Turns, then the turns between two rows, first turn first; the first pair answered:
W (before |-> after):
[ -7.4   0.2   9.2  -0.2 -15.0 -31.9   1.8  21.1 -11.3 -23.7  37.8  12.8
   2.8  34.0  13.3 -31.8  30.7] |-> [-33.6  23.3 -27.9 -11.4 -23.9 -21.9 -10.7   0.3 -30.8   1.7  26.0  11.1
  -7.5   2.0   8.7 -29.6  41.8]
[ 31.4   9.2  -4.7  15.2  52.6  12.6   1.9 -10.0   6.1 -16.3 -39.8  12.5
  -3.1 -24.6   7.3 -28.9 -13.9] |-> [ 35.4 -17.5  34.7  -4.6  22.7   9.2  12.2  12.3  11.7 -48.4  -2.2  14.9
  -0.4   2.7   4.7 -41.3  -5.1]
[-23.6  28.5 -13.5 -16.0  -6.8  -9.9 -10.3   9.1 -31.4 -32.6  22.5  -0.9
   5.1  12.0   4.2 -27.8  34.8] |-> [-23.3  44.5 -23.8   9.0  16.1 -13.9  -9.6   8.3 -27.9  -9.1   1.7  -0.6
   0.3 -12.0   7.2 -28.1  11.8]
[ 25.9 -34.9  26.9  -8.2  -6.8  -5.8   4.2 -15.1  30.1 -27.3   9.7 -19.0
 -12.3   9.7  -0.8  -3.1   7.9] |-> [ -4.2 -15.3   1.0 -18.2 -13.6  -9.9 -11.1 -33.5  20.4 -16.7  -2.1 -21.5
 -13.5 -17.1 -10.6  -8.0  32.6]
R (before |-> after):
[  1.9 -49.1  19.4  -7.0  33.7  28.8   8.3  -2.2 -14.6   2.8   5.7 -29.2
  20.0  -5.0 -13.9  24.6 -25.6] |-> [-34.4 -28.3  -1.2 -31.2   5.7  13.8  -6.8 -17.8 -40.8  -7.9  18.8 -33.8
  18.3 -15.7 -14.3  11.4  19.2]
[ -8.5  16.4  10.1 -12.7  -0.5   6.2  -2.9   0.2  -9.0 -44.5  11.9   2.5
  10.2   2.6  22.4  -4.4  43.0] |-> [  0.4  36.4  -6.8  11.1  35.0   7.5  -8.9  -5.5   0.6  -4.5 -12.8  -1.9
  -1.0 -20.2  20.8  12.5  19.1]
[-22.3  31.3  35.2 -23.0   1.9  -1.3 -11.9  -9.9   8.9 -24.8   8.1   6.5
  -8.0  10.8   3.1   9.2   3.2] |-> [-15.8  43.0  18.8  -2.8  25.7  -2.4 -14.4 -16.7  16.2  -4.4  -6.5  15.9
  -8.2   5.9  -0.6  26.3 -11.0]
[ 25.0 -39.3  49.9 -21.5   1.7   8.5  10.9  -8.8  43.5 -28.0  -0.9  -8.5
  -8.8  12.3   6.0  -1.2  -8.0] |-> [-33.5  25.6  -1.6 -37.9 -10.9 -13.7 -13.1 -44.0   0.6 -13.0 -10.2  -6.6
 -21.8 -29.5  14.3 -17.8  40.9]
M (before |-> after):
[  2.9  27.5 -40.0 -32.0  23.8 -12.2  -2.6   8.2  33.6  -3.0 -19.8 -10.4
  34.9 -16.4 -48.3  -1.0 -40.0] |-> [ -2.8  34.8 -30.7 -23.7  13.0 -28.4   3.6  22.4  25.1 -12.5  12.2  -2.0
  36.3   1.9 -46.3 -21.9 -15.0]
[  9.5  27.4 -32.1  39.5  35.0  -3.2   1.7  12.6  -8.4  20.4  -4.0  26.0
 -16.6  18.2  13.9 -26.1 -22.3] |-> [ 25.4 -16.3  12.5  13.1   9.6   0.6  13.1  23.6  17.5 -31.5  22.3  23.2
  -7.9  53.0   9.0 -19.4 -15.7]
[  9.6  37.9  12.1  15.1  15.0 -39.3  -5.4  34.9 -13.4 -15.0  -6.3  28.0
 -11.5  20.9   8.3 -22.0   5.0] |-> [ 13.3 -31.8  51.8  -2.0  -1.8   5.7  12.5   5.2  32.8 -23.9 -17.0   3.5
  -5.6  16.1 -15.2   2.4 -22.1]
Then:
Between the rows of a pair lie 2 to 3 turns.
[ 22.5  35.2  13.9  24.3  -7.0 -40.8   1.0  14.0 -22.3 -52.0  56.0  15.1
   9.4  45.8  19.4 -29.8  16.0] |-> [  9.1  60.1 -60.4  44.4  28.5  -7.4 -18.8 -36.1 -18.9  17.1  -9.5  11.1
 -15.0 -31.2   5.8  15.1 -11.9]
M, M
[ 50.8 -21.3  33.6  12.3  17.9   9.1  18.7  12.4  20.6 -17.1 -12.6  12.4
  10.3  35.4  -1.8   4.7 -45.2] |-> [-21.0 -27.7  13.7 -54.7 -35.6  29.8  -2.5 -32.9  -7.1 -22.8 -19.1 -20.9
   5.6 -12.3  -5.5   9.7  23.0]
R, M
[ 26.3  27.5 -13.0  35.8  41.4 -13.8  17.1  26.9   5.3  27.7  -5.3  28.3
  -5.4   8.1  26.7  -3.7 -11.0] |-> [-35.8  18.2 -41.0 -25.5 -18.9  12.0  -2.5 -26.2  -5.8  20.7   5.7   0.3
   6.3 -32.1   1.2  -3.1  45.3]
M, W, W
[  9.1  10.9 -10.5  -3.6 -16.3  21.4   9.2 -20.9  17.4  27.5 -43.1 -35.5
  -3.3 -33.5 -20.9  28.9 -16.0] |-> [ -7.7   4.4  18.1 -39.9 -64.7   7.9  15.1  -4.2   1.6 -20.6   7.5 -38.3
  13.2   4.1 -27.5   7.8  27.7]
W, R
[ -9.1 -17.9  41.3 -27.6 -23.3  11.3  12.0 -11.9  13.4 -36.0  13.7  -0.4
  19.4  12.8  -8.3 -10.2  -6.7] |-> [ -2.9  -7.7   5.5   6.5  18.5  30.3   0.2 -34.5  14.5  10.2 -32.5  -5.8
   3.5 -23.9 -10.0  18.3 -44.8]
W, R
[ 24.5 -27.0  43.0 -37.1  -5.1 -27.6  18.3  40.6  27.1 -28.6  16.8  22.0
  13.5  66.3   8.5  11.8 -10.2] |-> [ 47.1   9.2  10.2  15.9  51.6 -28.4   0.0  18.7  25.1  31.0 -17.6  34.8
  -5.1  13.0  17.1  40.6 -49.3]
R, R
[ 54.8 -21.1  41.5  38.7  18.7  27.4  32.6  18.5  41.7  -9.1  15.0  22.3
  12.5  43.1  17.5  15.9 -57.7] |-> [-41.7 -24.3   8.5 -54.4 -56.3  61.7   7.2 -44.0  26.2 -12.7  18.5 -16.1
  13.3 -10.9  -7.4  21.1  27.6]
R, M
[ 12.2  46.1  -1.7  19.7  24.6 -41.6  13.6  40.9 -13.4  -5.5  14.4  32.9
   2.4  43.3  13.7 -25.1   5.9] |-> [ 35.2 -19.3  33.8  27.6  34.8  -6.2  25.1  20.5  25.6  -5.0  -7.0  20.9
  10.4  33.6  -3.3  -6.2 -38.8]
M, M, W
[-19.1  52.8 -17.0  -4.2  10.4 -11.0 -32.7 -26.5 -50.6  13.4 -14.1  13.7
  29.0 -31.7 -24.5 -19.1   1.5] |-> [  9.2 -23.7  58.4 -36.2 -18.6  16.2  -5.6 -11.1  -2.0 -34.4  23.2   4.4
  54.3  30.6 -43.9 -19.9 -12.7]
R, W
[-18.3  32.0 -42.0  10.1   2.2   0.6 -11.9  -5.2 -42.0   4.0 -25.2  -6.2
  10.9 -14.1  10.7  12.7  18.5] |-> [  3.6  24.1 -40.0  26.9  24.6   4.2 -13.8   7.3 -21.5  16.7 -36.9  -6.4
   4.9 -17.5   2.3  28.0 -26.3]
R, R, R
